128 stands for zero in the data rows.
Some points, each followed by its number:
110 133 153 146 105 65 127 75 104 116 169 0
134 143 132 61 120 137 121 158 84 77 89 1
91 96 140 99 119 117 137 93 128 101 156 2
102 135 147 145 111 89 121 88 123 136 194 3
161 100 96 150 167 173 119 133 134 98 59 4
142 116 148 92 92 200 144 191 121 92 99 5
179 124 84 148 226 170 80 165 112 174 69 6
177 119 85 151 224 165 89 159 117 168 66 7
139 157 116 126 130 122 110 138 103 151 147 8
91 101 137 91 118 111 137 94 116 98 152 9
110 113 91 156 123 172 119 129 196 106 113 10
116 108 74 169 135 189 111 136 213 110 91 11
160 127 121 131 135 113 151 132 125 97 59 12
127 141 133 95 113 91 159 116 161 118 125 13
101 140 137 109 80 130 129 152 141 92 126 14
153 153 153 121 107 93 159 145 94 133 102 15
99 148 143 109 77 116 132 143 140 95 139 16
133 97 129 133 156 156 110 120 91 134 132 17
132 88 140 124 150 167 111 123 78 127 134 18
106 113 84 174 125 175 115 127 212 121 111 19
137 89 138 128 156 164 112 122 73 128 132 20
112 107 81 167 130 184 109 131 188 105 94 21
129 114 116 131 169 113 147 99 174 163 152 22
94 99 141 84 121 119 133 96 112 93 151 23
152 94 101 125 147 167 129 136 106 71 33 24
109 153 174 177 112 76 135 123 189 190 211 25
113 115 108 122 138 135 127 122 141 176 154 26
182 117 82 153 231 170 90 158 114 176 64 27
106 140 162 133 97 86 128 98 112 129 191 28
102 152 140 113 86 126 122 156 154 103 140 29
105 156 150 138 101 82 127 128 174 155 186 30
New points follow, each followed by the number of its nearest point above.
117 129 81 113 131 136 135 118 127 119 86 12
144 115 146 98 98 198 137 184 118 90 97 5
143 85 114 129 172 165 131 135 148 113 98 4
147 154 161 118 100 93 159 148 91 138 111 15
126 168 162 175 128 73 131 134 177 210 208 25
147 151 153 127 108 88 157 138 88 139 109 15
84 177 183 71 45 62 150 106 83 115 221 28
149 152 156 123 103 85 160 140 90 128 100 15
152 162 144 98 101 108 152 145 115 104 113 15
140 175 130 112 126 121 93 151 79 146 143 8
152 148 154 130 114 96 152 143 94 139 104 15
137 133 134 66 103 135 146 129 109 88 107 1
150 95 82 177 187 151 113 104 119 124 74 4
152 151 151 124 116 103 152 150 95 145 108 15
153 149 152 126 120 99 156 144 100 145 104 15
150 112 147 103 104 199 141 182 125 87 89 5
